(in the rows, 128 means zero)
Each named move below is a turn or a mirror, shown by a few rows before and after it. Which moves, in which order, take the first row of each later pair to the second? The first pair is answered.
move W:
[100 141 146 135 148 113 133 124 133  99 121 119 127 116 154 143 103 113
 173 124 102 130 121 138 131 152 127 116 118 104 100 137  82] => [131 116 105 116 134 145 130 155 128 121 142 119 142 138 126 107 178 140
 122 110 149 107 131 119 125  92 139 164 109 101 126  93 125]
[157  96 166 128 131 141  72 103 105 151 113 116  97 124 138 134 118 141
 108 128 101  96 123 164 144  90 144  97 120 175 109 116 105] => [160  97 164 134 129 139  77 113 104 160 114 114 105 128 138 136 123 147
 103 124 113  93 121 160 144  90 143 100 123 174 112 115 103]
[124 142 171 151 121 138 139 113  77 120  87  97 107 125 169 139 108 132
 139 135  96 111 127 128 175 140 136  80 138 144 127 134  49] => [149 117 139 132 107 169 135 141  56 135 100 100 120 147 145 110 179 155
  98 118 143  90 140 102 167  88 144 127 133 146 147  95  98]
move K:
[141 139 133 104 155 121 140 117 153 144 122 157 152 112 112 158 166 133
 125 103  75 131 131 123  99 148 112 157 136 123  98 125 188] => [122 148 170 107 141 130 145 124 123 128 116 127 124 119 131 156 154 130
 147  96 106  86 146 106 117 157 135 142 133 123 101 118 200]
[128 120 133 126 113 125 114 123 131 117 138 145 102 128 123 141 102 151
 108 127 131 125 141 142 140 123 154 139 118 122 148 135 115] => [124 117 139 133 111 117 113 114 113 119 134 139 112 124 135 135 100 143
 113 130 126 116 126 150 145 124 156 129 116 131 142 139 107]
[152 117 113 127 127 118 187 148 129 124 119 123 122 149 130 120 161 121
 121 140 137 149 114 101  88 117 114 187 127  95 134 113 110] => [127 125 150 128 127 126 185 132  88 113 105  96 113 147 154  98 151 112
 149 142 147  97 124  91 119 123 129 153 126 114 112 115 102]
[119 114 107 138 136 146  97  99 119 156 143 144 155 126 110  94 150 114
 124 125 162  86 134  96 125 121 146 153 123 103 111  96 183] => [125 110 118 141 131 141  93  68 109 159 133 146 160 127 115  87 155  99
 128 130 141  94 114 105 136 122 146 133 120 119  99 105 159]
move Q:
[ 99 134 135 115 137 132 148 122 134 113 121 100 108 135 164 137 137  97
 184 128 147  85 122  79 111 161 126 130 150 110 125 112 165] => [105 134 133 116 126 144 121 125 118 112 132  95  94 134 166 134 135 111
 179 122 155  60 138  89 133 147 146 111 150 123 125 110 171]
[156 110 120 150 118 125 109 100  79 121 124 155 142 119 128 115 193 124
 100 118 105 120 109 149 120 115 126 125 145 153 104 137  85] => [150 118 116 143 127 108 139 107  94 121 115 164 153 118 129 116 197 113
 104 133 106 147  98 138  93 129 108 140 150 134 100 137  89]
[ 92 163 174 130 136 110 170 137 146  93 111  94  75 112 181 154  56 105
 180 141 126 118 139 117 123 174 130 112 143 101 134 153 103] => [ 89 157 184 133 127 131 147 143 126  91 119  84  73 109 173 155  55 120
 174 135 132  92 151 129 150 158 145  96 142 124 143 150  96]
[167 141 140 130 117 116 133 115 132 127 127 139 108 117 101 160  82 126
 118 142  69 171 101 173 108 137 119 114 128 127 121 151  76] => [163 147 135 126 125 114 145 126 144 114 123 136  97 128 105 166  75 126
 124 142  75 188  99 155  93 148 113 128 133 109 132 144  82]
move Z:
[144 127 125 155 134 128 124 105 132 126 106 130  78 140 130 157 121 146
 134 120 139 163 128 142 131  97 159 127 114 115 136 139 115] => [134 134 126 164 131 117 132  86 134 125 100 133  83 136 138 155 125 127
 151 126 124 170 122 139 126 113 148 124 121 114 113 142 118]
[152 120  75 106 132 121 134 192 167 136 146 163 132 140 114 141 148 105
 100 118 140 136 130  96 134 112 147 159  96  82 141 112  77] => [150 126 100 125 125 117  96 184 146 128 148 147 104 127 127 166 100 109
 125 117 117 123 136 137 168 115 155 113 105 108 144 131  49]
[128 143  99 132 108 112 143 179 168 127 137 131  97 118 105 182 106 147
 137 118 137 168 140 120  91 117 116 150 157 112 156 124 134] => [106 146 116 139 118 107 128 162 162 122 129 130  88 103 116 193  73 139
 152 122 117 162 143 143 109 125 114 116 160 121 150 131 119]
[135 133 149 165 146 124 153 135 111 125 112 113  99 141 162 128 109 129
 137 115 152 109 142 157 141 142 139 135 122  86 131 132  85] => [127 126 153 165 153 118 159 128 118 127 101 113 113 141 164 123 117 109
 140 111 141 111 132 145 129 156 135 145 112  90 122 129 101]
Pairs:
Between the rows of a pair lie 2 to 3 moves.
[151 111 134 168 144 100  76 139 152 162 150 154  92 109 119 224  76 183
 100 159  93 165 131 178 147 118 144 128 176 160 151 158  75] => [140 119 131 168 160  74 130 110 186 166 127 173 133 116 122 198 100 130
 118 187  84 209  84 140  94 152 114 169 177 128 123 156 100] | Q, Q, Z
[137 112 107 139 108 130 124 101 177 149  85 118 158 130 130 131 142 133
 100  91 107 177 100 126 118 141  95 170  93 116 116 135 125] => [114 116 146 135 109 137 147  91 152 125  59  95 143 133 161 120 136 114
 140  96 117 148 102 111 133 158 101 150  99 120 105 134 118] | K, K, Q
[160  92 109 111 126 162 138 181 167 166 115 163 152 126 132 131 187 171
  71 134 106 117 131 137  94 110 120 188  84 113 146 135 154] => [150  92 126 122 124 177  91 147 131 184 118 156 169 123 129 108 202 171
  65 131 101  86 138 157 124 100 126 147  78 161 130 144 161] | Z, Z, W
[104 150 150 133 154 142  61 109  91 133 127 135 139 125 161 124 136 123
 128 107 135 101 167 137 163 130 127 110 132 145 111 146 173] => [103 163 148 124 168 115 106 109 137 132 114 145 164 135 166 122 153  87
 139 125 124 151 144 111 114 160  94 145 135 113 102 147 178] | Q, Q, Q
[181 119 137 121 158 110 144 152 165 135 134 136 129 132 124 149 119 150
 119 136 139 141 144 119 113 137 127 145 142 113 192 133 145] => [179 108 150 135 169 105 153 116 150 144 109 142 165 144 139 116 145 114
 136 145 117 150 107 111 118 159 121 135 132 128 152 142 138] | K, Z, K
[136 139 150 131  97 115 210 139 118 112  93  76 101 140 160 131 111 119
 163 148 124 126 104 105  98 143 119 118 132  92 110 136  80] => [165 125 124 135  88 116 182 158 131 119 113  94  88 135 126 156  91 149
 132 143 105 152 113 139 107 120 124 116 129  98 136 145  54] | K, Z, Z
[132 126 125 110 109 142 151 142 115 123 135 116 133 141 133 109 165 146
 118 119 172 118 141 106 133 108 149 149 126  85 138 106 184] => [120 139 156 126 107 129 107 131 107 113 137 105  93 115 147 149  99 156
 134 124 139 106 151 155 164 116 150  90 130 110 133 133 135] | Z, W
[128 123 125 133 107 143  92 149 128 150 150 131 115 128 120 130 134 142
  96 109 147 108 157 141 136  99 150 122 132 147 141 129 131] => [112 123 141 153 114 138  97 122 119 143 138 128 123 127 135 128 115 129
 116 119 117 108 139 151 149 119 142  90 131 166 121 141 103] | K, W
[142 154 157 141 112 122 155  77 131 148  95 116 128 132 145  84 106 107
 152 131 133 127  83  83 152 140 115  96 137 146  79 132 126] => [145 161 160 143  99 122 130  95 117 139 104 101 101 122 142 105  77 131
 154 126 121 117  97 111 167 137 123  77 133 153  95 141  97] | W, Z, W
[ 95 136 109 105 144 145  97 100 127 152 149 156 160 124 104 113 164 107
 121 125 163 135 121 114 115 111 121 139 122 133 126 113 196] => [ 96 134 133 119 139 144  76  78  92 148 139 143 163 125 120 106 151 103
 138 132 151 119 120 131 143 113 129 100 114 163 104 130 164] | Z, K, Z
[ 99 150 139 126 110 133  90 169 131 115 142 115  82  93 126 162  77 136
 154  99 131  89 165 140 129 150 136 105 127 118 164 139 122] => [151 114  91 113 112 121 136 153 148 145 133 151 163 136  96 126 176 128
 105 113 120 147 113 106  82 116 107 185 113 102 155 105 135] | K, Z, Z
[163 128 112 118 122 119 194 121 158 140 117 141 138 163 150 119 147 133
 131 138 119 127 121  92 106 150  86 158 120  96 122 150  94] => [183 119 108 132 112 122 162 127 132 149 126 135 120 158 131 123 126 165
 110 135 107 120 127 122 131 125  99 137 116 119 127 160  63] | Z, K, K
[136  93 107 137 108 140 129 124  95 122 160 141 146 140  87 128 153 123
  62 141  97 174 131 173 150  98 152  98 158 162 116 120 122] => [144  97 102 136 110 136 139 132 112 116 156 142 148 135  87 133 149 119
  59 147  89 187 119 164 135 104 142 110 164 148 118 124 122] | Q, Z
[133 109 115 142 124 119 159 118  67 110 104 106 137 148 141  86 160 124
 145 127 145  88 132  75 156 134 145 131 122 113 126 114 141] => [121 132 126 143 137  87 177 116 116  98 103 115 119 122 153 130  94 110
 165 146 105 136 128  98 122 184 121 104 135  82 126 144 118] | K, K, W
[117 136  94 131 138 132 137  95 131 137 129 159 162 138 128  97 204  89
 107 138 131 157 107 122 112 147 124 165 126 139 112 107 181] => [134 129  95 138 112 145  68 139 124 135 165 167  97 116  95 159 125 153
  89 115 113 136 149 182 155 121 145 122 139 164 160 135 127] | Z, Z, K
[137 106  97 185 152 130 129  75 121 145 122 164 163 112  70 122  71 126
 126 137 124 152  67 163 122 166  85  92 184 123  79 167 128] => [142  97  83 171 152 125 162  88 140 144 117 166 176 115  65 116  91 126
 119 134 135 162  60 147  95 165  71 130 184 109  89 157 139] | Z, W
[126 134 120  97 156 123 124 161 183 152 162 149 160 106  90 116 170 104
  98 113 145 148 130 111  67 116 104 166 132  96 153  83 188] => [127 139 129  99 151 114 146 179 199 144 160 142 132  93  96 143 136 109
 104 118 134 160 130 119  62 125  96 169 143  73 162  96 166] | W, Z
[126 150 115 176 153 112 117 132 131 141 143 121  84 104 119 128  80 140
 122 139 161  67 178 119 137  99 109  99 115 106 137 160 118] => [132 146 100 164 151 110 137 146 162 136 151 135  91 110 111 137  87 134
 114 144 169  95 173 106 101 113  97 126 115  88 148 159 125] | K, Q, K
